Where one turn sends some rows of the set: a few examples, then the rows asked
j467: [  6  -9 -33 -12   0  -3 -30  18   1  -5 -20 -21   1   9 -28 -20  -5  20
 -14   6  27  18  18   0  10 -42  -7   7   4  -8  17  13]
j425: [ 18  20 -14 -13 -28   3   3  20  11   9  -2 -13  -2  17  24 -14  -5  33
  -2   9  14  -6  19 -10  24  24   3   6  -6   1 -30   1]
j249: [ 13  29 -14 -44 -33   1 -20  30  -9 -13  -5  -6  12  20  17   6 -32  11
   5  25  51  12   6  -8   8 -14 -13  -2  20 -12   9   2]
j75: [ 14  27  -9 -15  -8  25 -19  20   6  -3  -9   1 -12  30  -3  -9 -13   8
   3  17  34 -49  14  -1  17   3   5  33   2   6  -5  16]
j199: [ 21  15 -27 -14 -24  10 -19   1  -8   5 -13 -12   6  44 -26  -7  -8  18
 -20  23  11  -3  17  -4  41  -5  19  34   6 -27 -11  15]
j757: [ -6  25  -4  -6 -25   2 -15 -16  14  -9  -5 -28  12  -2   0 -11  -3 -22
   2  19  22 -15  14 -12 -26 -48   1   1 -14   8 -20  25]
j251: [-14  15 -17 -19 -22   1 -12 -12  14   1  22  -6  13  15 -24 -16  -9 -16
 -11  28  29 -10   9 -19 -13 -52  13  -8 -10  17  -7  29]
j501: [  9   9 -23  -9 -21   1   4  22   8   8   9 -10   9  19  14 -13  -4  34
  -9  12  19  -5  16 -13  33  21   7   1  -7   5 -26  -3]
j119: [ 11  29 -11 -27 -33 -14 -14 -16  11 -12   8 -36   1  23 -15 -21 -44 -24
  17  21  49  24  17  -8  15  -6  17  14  -7   4 -21  21]
j517: [ 35  44 -14 -27 -16   6 -15  23  14  -2  -4 -18   7  16 -30 -10 -27 -30
  11  14  24   5  15  -6 -25 -45  15   2  -2   4 -13  21]
j595: [ -1  13 -12 -23 -24  -3 -10   9  16  -2 -10  -7 -21   5   2 -13   5   9
 -10  36  -3  -9  22   0  11 -11  35  23 -21  -3 -40 -11]
j877: [ 10  21 -19 -42 -30  -2 -29  23 -11 -23  -8 -18  20  16  14   5 -28   9
   1  29  49  21   8  -6  14 -11 -16   5  16 -16   0   2]
j522: [ 21  -1 -14   0 -30   9  -8  -2  -2  -5   3 -10 -10  30 -16 -22  -7  23
  -6  26  45 -27   9 -10  28   2  11  42   5  -3  -1  18]
j139: [  0  26  -2 -29 -37  18 -19 -24  22  -4   1 -15   1   7 -16 -16 -15 -23
 -11  27  13  -7  10 -10 -18 -39  12   7 -13  -5 -24  38]
j836: [ 16  13 -10 -29 -35  18  -8  17  -6 -19  -1 -14  21   2   5   5 -34  11
  -8  26  53   4  -2 -15  25 -10  -9   2  18 -21   9  -3]
j469: [ 12   9 -22 -17 -26  -7  -8  19   7   3   6 -14   1  24  20 -20  -1  36
  -2  18  21   3  19  -9  26  25   1  11  -9   7 -32   6]
j126: [  8  14 -20 -21 -19  10  -9  21  12   2   3 -12   6  19  16 -14  -6  29
  -8  17  11  -4  17  -6  33  27   3   8 -15   1 -37   4]
j53: [  1   8  -7 -12 -29  -7   0   7  15  -3  -7 -10 -26  -1   6 -16   6  14
  -5  34  10 -18  18  -6   6 -12  33  24 -17   3 -33 -16]
j178: [ 11  55  -8 -13 -23  -7   6   0  11   3 -11 -35   9  14  -3  -2 -44 -29
  18   2  34   7  19 -11  12 -18  18  -7   1   0 -16   3]
j150: [ -8  33 -16 -23 -24   7 -12 -10  12  11  -2 -13  19  15 -20  -3 -10 -21
 -16  19   2  -3  14 -14 -10 -55  17 -12 -10  -4 -16  23]
j981: [ 13  18 -22 -26 -26   0  -3  25   9  14   5  -3   0  32  16 -15  -7  34
  -6  15  11   2  19  -8  26  22   8   1  -6   3 -27   5]
j571: [ 20  29 -22   1 -15 -10 -26   9 -16  -2 -35 -30   5  36   3  -1   3  15
   3  13  11  -8  27   2  20 -12   3  34   6 -16 -17   5]
j389: [ 30  23 -27 -15 -18 -15 -19  15   2  -9   6 -29  19  19 -38 -18 -18 -21
   9  21  36  23  16 -11 -15 -49  13   6  -4   6 -13  19]
j208: [ 38  27  -7  -3 -24   4   2  12  14 -10   5 -25   6   0 -29 -17 -23 -24
  15  13  46  -6   9 -17 -24 -44  12   6  -1  10  -6  16]
j110: [ -4  15 -17 -26 -21  -3  -4  17  16   6  -3   6 -24  12  -3 -10   3  12
 -11  35   0 -15  20  -5  11 -16  40  13 -15   6 -30 -15]
j200: [  9  14 -22 -34   4  17 -39  30  13  -4 -31 -10 -15  11 -16 -14 -14   8
  -7   1  15   2  20  10  -5 -33  -8   9   3  -9   9  22]
j456: [ 21  -6 -12 -13 -13  23 -24   7  12 -14 -33 -28 -11  -9 -21 -21 -13  13
 -15   1  22   5  13   4   6 -27  -7  21   2 -26   6  19]
j70: [ -6   1 -20 -15 -23 -11   0  11  11   3   4  -3 -15   9  -9 -15   6  18
 -14  38   9 -10  19 -10  19 -18  41  15 -16   6 -27 -17]
j695: [ 14  44 -16 -26 -33 -21   0  -6   6   8   2 -29   5  33 -16 -10 -44 -23
  13  12  35  29  20 -11  16 -19  25  -4   5   0 -13  12]
j689: [ 10  15 -18 -37 -29  14 -22  17  -8 -24  -4 -19  27   7   3   7 -31   8
  -7  30  47  16   3  -8  28  -8 -11   5  13 -24   0   0]
j348: [ 36  21 -14 -16 -20  10 -20   3  11 -20  -5 -38  18   0 -39 -17 -23 -31
   5  23  31  14  11  -7 -10 -36  11  17 -13  -9 -25  21]
j532: [ -1  37 -13  -3 -12  -5   5   3  12  -8   8 -32  16   6 -11  -7 -43 -29
  17   8  53  -4  14 -16  21 -16  16  -7  -5  17 -10   0]
j916: [ 31  19 -16 -15 -17  20  -3  12  14  -7  12 -18  19   5 -50 -15 -29 -26
  -3  21  35   2   4 -17  -2 -42  21   3  -7   1  -8  15]
j621: [ -1  32 -12 -27 -14   7 -12  -4  17 -14  15 -27  11  13 -23 -14 -48 -35
  12  22  49   4  12  -9  26  -3  19   5 -12  10 -20  15]
j902: [ -4   5 -18 -11 -26 -23  -4  11   9   0  -2  -7 -22   9   4 -16  11  19
  -6  36  11  -7  22  -7   6 -19  33  19 -15  10 -29 -17]
j785: [  1  13 -12  -4 -42 -13  -5 -28   7   1   5 -25  10  12 -15 -17  -2 -10
  -9  22  24   5  12 -20 -18 -54  12   0  -6   1 -11  26]
j229: [ 18  26  -5 -36 -38  15  -7  24  -4 -14  -5  -7  10   8  14   6 -36  11
   0  21  52   0   0 -13  11 -11 -10  -1  22 -16  11   1]
j727: [ 14  -3 -13 -11 -11   6 -18  21  10  -6 -20 -15 -24   3 -10 -26 -10  19
  -1   0  42  -5  13   0 -12 -34 -11  13   9   3  23  19]
j742: [ 14  -4 -19 -25  -9  28 -13  19  15   4 -12  -1 -14   7 -35 -20 -21  16
 -20   3  28  -3   9  -4  12 -32   5   4   9 -12  23  18]
j146: [  4  29 -29  -2   4 -10 -18  33 -10   6 -11  -4   5  43  -1  -1   0  17
   5  14  27 -30  22  -5  18 -17   6  16   7  12   1   3]

j425 moves to j469
j757 moves to j785
Now find these:
j249 moves to j689
j571 moves to j522
j532 moves to j695
j456 moves to j727
j517 moves to j348
j70 moves to j110

Where one turn sends some rows of the set: a few examples, then the rows asked
j830: [ 22  39  -6  -7 -19  16  33  44  -9 -40   8  31 -35 -14 -20  28  -5  14
   3 -23  17  -7  46 -28 -29  30 -26 -18   1  15  19   1 -27 -18  33]
j564: [  7  -2 -24  -7 -18  -4  29  -1  13  -9  35   7  -1  25   1  18   8 -12
  -1 -34  10 -44   2   0   0  11  -9 -17  10  13  22  -4  13   6  26]
j505: [-25  45  -7 -15 -11  16  21  31   2 -17   8   2  -1  12   7 -14  11   6
 -12 -27  -2 -29  46 -28 -19  22   1  20   2  15  37 -21  -6  29  40]
j759: [ -2   3 -25   2   4  -6  45  -7  15 -22  21  24  -4  27   1  16  17 -21
   2  -7  20 -33  18  -7 -30  21  -3 -28  15   3   9   8  -1 -25  34]
j985: [ -4  51  13   9 -15 -25  43  21  -4 -10   5  -2  -2   9 -25   8  17  -3
  -1 -26  19  16  44 -21 -13  30 -27 -19   5  22  34  10 -11  15  32]
j500: [ 13  55  -5 -19 -25  -9  41  33  -8 -44  18  17 -29  -4 -22  20 -16  -2
   9  -9  17 -16  34 -27 -13  26 -23 -19  30  28  13   2  16  26  30]
j519: [ -4   4 -31 -12 -15  -7  24  21  30 -21  41 -14   5  17  -7  19  24 -12
  -3 -57  22 -22  38 -34  -6  17  -5 -17   4   8  20 -12  -8 -11   8]
j234: [ -4  50 -11 -10 -21  23  40  45  -9 -53  14  19 -18 -22 -20  31   3   6
 -14 -26  20  -2  53 -30 -19  27 -23 -14  19  12   8  17  -5  22  32]
j285: [ -9  34   2 -12   0   5  41  40   6 -24  12  -2  -9  18   9 -12  -2  -4
   7   1   4 -46  34 -40 -21  11   5   4  16  15  27 -13  -2  23  47]
j543: [ -3 -18 -25 -10  -5  14  28  19  13  -7  17   7   8  10  29  22  11  -7
 -30 -33  16 -25  20 -21   1   3 -10 -11  -3  13  17  -5 -16  -7  19]
j777: [-11  38   0  14 -15  -5  48  31  -6 -22  33  13   9  14   2  -3  29  -1
  -7 -21  -7 -48  37 -39 -19  29  -2   2  26  -2  43   5   0  23  44]
j17: [ 16  37  11  -6 -16  -3  29  28 -17 -19  -4  40 -34   4  -6  25 -19  -5
  -6   6  16 -12  14 -15 -19  11 -27 -19  20  24  41  -3  -7 -11  25]
j531: [-29  24 -35 -26 -15 -11   9   0  24 -25  43  13 -16  14 -20  17  20  -7
   3 -30   9 -20  25 -18 -19  16 -24 -35  18   7  14 -20  -7  -5  22]
j74: [-13  41   7 -12 -13 -17  26  36 -14 -26  -1  13  -9   2   3  25   7   3
 -20 -14  25  15  36 -32   3  22 -34  -5 -18  31  41  -1   0  15  15]
j978: [  9  47   1 -10 -34  14  21  37  -9 -37  14  43 -41   7 -33  27 -12  -1
  11 -29  21 -11  31 -14 -26  23 -30 -14  18  18  33  -1   6   0  14]
j192: [-17  32  -9  11 -14  -5  37  38  -8 -41  26  16 -10   8  14  -6  23  -2
  -6 -15   8 -48  26 -34 -10  31   2  15 -19  -4  39   7  -7  23  29]
j951: [  7   3 -28   4  -5  11  36  -2  21 -13  21 -16   0  14 -14  11   6 -18
   0 -38  16 -35  25   0 -22   9   7 -17  16   8  11  -4  -6 -10  30]
j284: [  6  49   9   0 -15   1  26  29 -11 -14  -1  16 -24  21 -30  19   4   7
  -3 -33  11  18  39 -10 -16  23 -30 -16  -4  11  37 -17 -10 -20  35]
j296: [ -5  13 -38 -40 -18   7  12  12  17 -28  40  -5  -3   0  -3  21   8  -7
   5 -49   8 -34  19 -28  -1   5  -4 -22   9  19  13 -20  -5   3  21]
j430: [ -6   1 -22  -9  -7 -10  31  -3  16  -3  21  35  -6  19   5   3   9 -13
   4 -12   2 -36  12   9 -19  14 -11 -29  18  12  -1   8 -21  -1  40]
j941: [  6  27  17  19 -17   9  46  37  -6 -22   3  30 -21   8 -34  28   7   2
  -5 -23  17  -5  37 -10 -27  24 -30 -27  20   7  33  14 -26 -11  46]
j752: [-24  40 -11  -6 -15  14  35  49  -1 -44  38  10 -10  24  -1   4  16   0
  -9 -19   7 -37  42 -40 -16  24  -1  10  10 -10  38  -4  21  25  31]
j645: [ 10  32   6  -5 -14 -11  42  30 -22 -33   1  34 -23   4   4  19 -18  -7
  -5   4  23 -12  13 -11  -2  22 -20  -5  -8  31  23  17  12  27  21]
j222: [ 11  45  -2  23  -8  11  57  24 -13 -27  -1  12  -6 -10 -20  19  10   6
 -11 -16  14   5  49 -10 -20  31 -19 -12   6   7  13  27 -18  12  41]
j11: [-22  17 -21 -38  -9  -4  20   8  31 -19  26  14   0  38  -9  15  18 -14
  -2 -43  20 -12  45 -21 -24  21 -16 -28  27  19  11 -19   2 -14  22]
j660: [  5  39  12  -7 -21 -11  30  46 -17 -29   4  45 -18  12  -5  21   0  -3
   1 -25  20   9  18 -29   1  22 -31 -14 -15  16  39   3 -25 -14  19]
j41: [-31   5 -35 -24   5  24  19  14  17 -39  19  29  -8   1   9  23  18  -9
 -12 -24  23 -14  25 -19 -18   9  -9 -16 -15   7   5   5 -26 -14  22]
j4: [-15  -1 -39 -21 -10   9  21  16   6 -31  26  42  -2   9  25  28  23  -2
 -30 -32  14 -21  37 -14 -11  25 -21 -16  -6   5   5  -3 -21 -15  16]
j15: [  0  38 -11 -12  -3  31  49  45 -10 -27  13  13   6  14  20 -10  10   6
  -5 -22  -4 -34  47 -35 -17  25  11  15   0   6  15   0  -9  13  45]
j63: [-10 -10 -36  -3 -11  24  28  14  12 -35  30   7  -3 -11   4  34  15 -10
 -25 -36  19 -43  13 -22 -11   0   0 -18   7   2  19  10 -21  -2  21]

j531 moves to j430
j63 moves to j296
Now find these:
j500 moves to j645
j978 moves to j17
j777 moves to j15

